Each path is a new rotation, seen through one point. The rows after it are directions, each followed by how far the rotation turns it, in deg/step (0 if it stays put).
Each turn is a multiple of 5 degrees from 10 to 175, or 0.
Each row of a path follows its step; steps can be skipped.
Rotation 1:
step 2: [-9, -3, 4, -2, 2, 16, 8, -8, 15, 4, -2, -15, 30, 16, -2, 17, 11, 22, -9, -6, 3, 1, 5, -11, -9, -13, 5, 13, -7, 9, 6, 3, 1, 5, -10, 7, -10, 7, -4, 3, 8, -12, -3, 6, -5, -4, -12, -9, 5, -4, 4, 8, -1, -20, 10, -9, 7, -6, 9, -1, 13]
step 3: [-2, 10, 9, 11, -13, 8, -4, -8, -5, 28, 12, 4, -9, -1, -3, 1, -2, 14, -5, 5, -8, -12, 7, -3, 16, -14, -1, 6, -3, -8, 4, -16, -4, -17, -15, 1, 0, -17, -10, -4, -7, 0, 2, 4, 5, 3, -21, 2, -19, -7, -18, -12, -1, 2, -8, 8, 2, -4, -2, -5, -8]
step 4: [-12, 18, -2, 4, 10, 17, -8, 2, -4, 7, 8, -10, -14, 6, 15, 17, 10, 14, -5, -3, 1, 19, 5, 10, 0, 15, 5, 10, -8, 4, 6, -7, -6, 5, -3, -17, -16, 0, -15, -7, -2, 15, 8, -10, -12, 1, 12, 8, 16, 9, -6, 8, -2, 5, 13, -3, -2, 8, -13, -5, -3]
step 8: [17, 3, 12, -2, -7, 14, -9, -16, -3, 2, -9, 1, -8, 3, 7, -12, 4, 1, 4, 15, 17, 7, 2, 15, 14, 14, 14, 20, 10, -4, 7, 3, -4, 2, 2, 5, 7, -11, -15, -12, 0, 8, 11, 8, 16, 2, 8, 17, 10, -13, -9, 3, -6, 1, -3, 11, -10, 6, 2, -10, 12]
step 11: [-2, 10, 10, 12, -17, -9, -12, -16, 5, 10, 3, 3, 1, -10, 2, 6, 25, -10, 9, -3, 5, -22, 1, 11, -9, 10, 13, 13, -4, 12, 2, 4, -9, -5, 3, 6, -4, 9, -5, 12, 21, -11, -3, -3, 13, 13, -2, -4, 2, -16, -7, -1, -13, -13, -2, -2, -5, 4, -6, 9, -2]
step 13: [-6, -2, 10, 8, 2, 21, -21, 0, 5, 0, 12, -9, -2, 2, -5, 13, 3, 0, -9, -11, 5, -9, -5, 10, -18, 18, -9, -14, -9, -3, 4, 0, 10, -13, 3, -1, 9, -17, 2, -13, 11, -2, 18, -2, 1, -7, -3, 17, -10, -10, 9, 7, -10, 5, -10, 9, 4, 11, 6, 3, 15]
step 14: [-12, -7, 10, 0, -13, -9, -3, -8, -19, -10, 1, 13, 4, -12, 0, 22, 8, -2, 12, -4, -13, 3, 8, 15, -8, 6, -10, -8, -1, -4, 11, 0, -4, -11, 6, -1, 0, -7, 0, -3, 11, -12, -5, 10, -16, 7, 1, -18, 7, 11, -24, 1, 5, -1, 17, -5, 12, 4, 5, -1, -7]
step 16: [11, -2, -8, 5, -10, -4, -10, -7, -5, -2, 17, -16, -24, -2, -10, -6, 5, 10, 3, -7, 6, -9, 5, -3, -18, -15, 11, -4, -11, 3, -2, -15, 5, -18, -1, 12, -3, -25, -6, -13, -1, 9, -2, 11, 3, 19, 4, -13, -3, -8, -6, -3, 3, -1, 6, 11, 2, 3, -7, 0, 8]
step 18: [17, 1, -1, -8, -8, 14, -21, -10, 9, -11, -22, -3, 6, 2, -16, 6, 0, 9, -3, -10, 0, 13, 10, -3, -13, -1, 2, -11, 3, 0, 11, 17, 10, 14, -8, -3, 17, -12, 4, -1, 10, -4, -4, 15, -10, 2, -13, 1, 3, 2, -16, -17, -8, 6, 8, 5, 4, 0, -6, 11, -1]
step 19: [-11, -7, 9, -10, 8, -15, 6, -5, -10, -13, 19, 0, -3, -1, -3, -16, 19, -1, -6, -9, -6, 3, 21, -3, 8, -4, 2, 4, -19, 9, 5, 16, -6, 6, -15, 4, 7, -7, -9, 3, -14, 8, -11, 0, 11, 12, -14, -5, -5, -11, -18, 5, -6, -6, 6, 1, 14, -5, 9, -9, 0]
Directions:
[2, -2, -5, 3, -1, -4, 3, -2, 4, 4, -4, 0, 1, 3, -1, 4, -3, -2, -2, -2, -1, -2, -1, 2, 1, -1, -2, 3, 3, 1, -3, 5, 2, 2, -5, 1, 4, -4, 0, -1, -1, 2, 4, 2, 0, 0, -3, 0, 0, -1, -3, 4, 2, 0, 2, -4, -5, 0, 2, 1, -2] : 115
[-1, 1, 0, -4, -4, 0, 4, -2, -1, 2, 5, 2, 0, 3, 0, -2, 0, 4, 3, 4, -3, -4, 7, -5, 1, 2, 2, -2, 5, 7, -1, 0, 0, 0, -1, 3, 0, 0, 1, 1, 2, -2, 3, -1, 1, 2, -2, 0, 3, -3, 2, 1, -1, 3, 2, -3, 0, -2, 1, 3, -2] : 85
[0, -1, -4, 2, 0, -2, 3, 3, -3, 1, 6, -2, -8, 0, -1, 3, -4, -1, -4, -1, -1, -3, -1, -2, -1, 3, -3, -2, -3, 0, 0, -3, -1, -3, -4, 0, 4, 2, -2, -3, -2, 0, 0, -1, -2, 1, -2, 3, -4, -1, 2, 3, -1, 0, -3, -1, 6, 3, 0, -1, -3] : 110
[-1, -3, -1, -4, -3, -1, 3, 0, -6, 1, 0, 0, -1, -2, -2, 1, 2, 1, 1, -3, 1, -4, -4, -4, 1, -3, 2, 1, -4, 1, -1, 6, -5, 1, 5, -1, -4, 2, 2, 4, 0, 2, -1, 6, -1, 3, -1, 1, -3, -1, 1, 1, 2, -6, 0, -4, 0, -2, -2, 2, 3] : 80
[1, -4, -3, -1, -1, -2, -6, 1, 0, -3, 0, 0, -4, 1, -1, -8, 2, -1, 1, -1, -3, 2, 2, 3, -8, 2, -5, -4, -1, 0, 5, 4, -1, 0, 0, 2, 1, 1, 4, -1, -2, -1, 2, 0, 3, 3, -2, -2, 0, 0, -1, 0, 0, -2, 1, -1, -3, 1, 2, 0, -1] : 10
[-2, 0, 0, -2, 0, 5, 1, -4, 0, -1, 0, -2, 0, 4, -2, 3, 2, 3, 1, 0, -5, 3, -4, 4, -2, -2, -5, -1, -2, 3, -3, -5, 5, -4, -3, -1, -1, -2, 1, 5, -2, 1, -4, 2, 2, 7, 1, 1, -2, 1, 0, -3, 1, 2, 2, -2, 1, -3, 2, 0, 0] : 25
[0, -5, 2, 3, 4, -4, -3, -4, -4, -2, 1, 3, 2, -2, 0, 2, -1, -1, 2, -3, 1, -6, -2, 2, -3, 6, 5, -1, 2, 2, -2, 0, 3, -4, 0, 0, 5, -1, 0, 1, 2, -4, -1, 0, -1, 2, 3, 2, 1, 3, 3, -1, 6, 0, 0, 2, -2, -3, 1, 1, 2] : 20
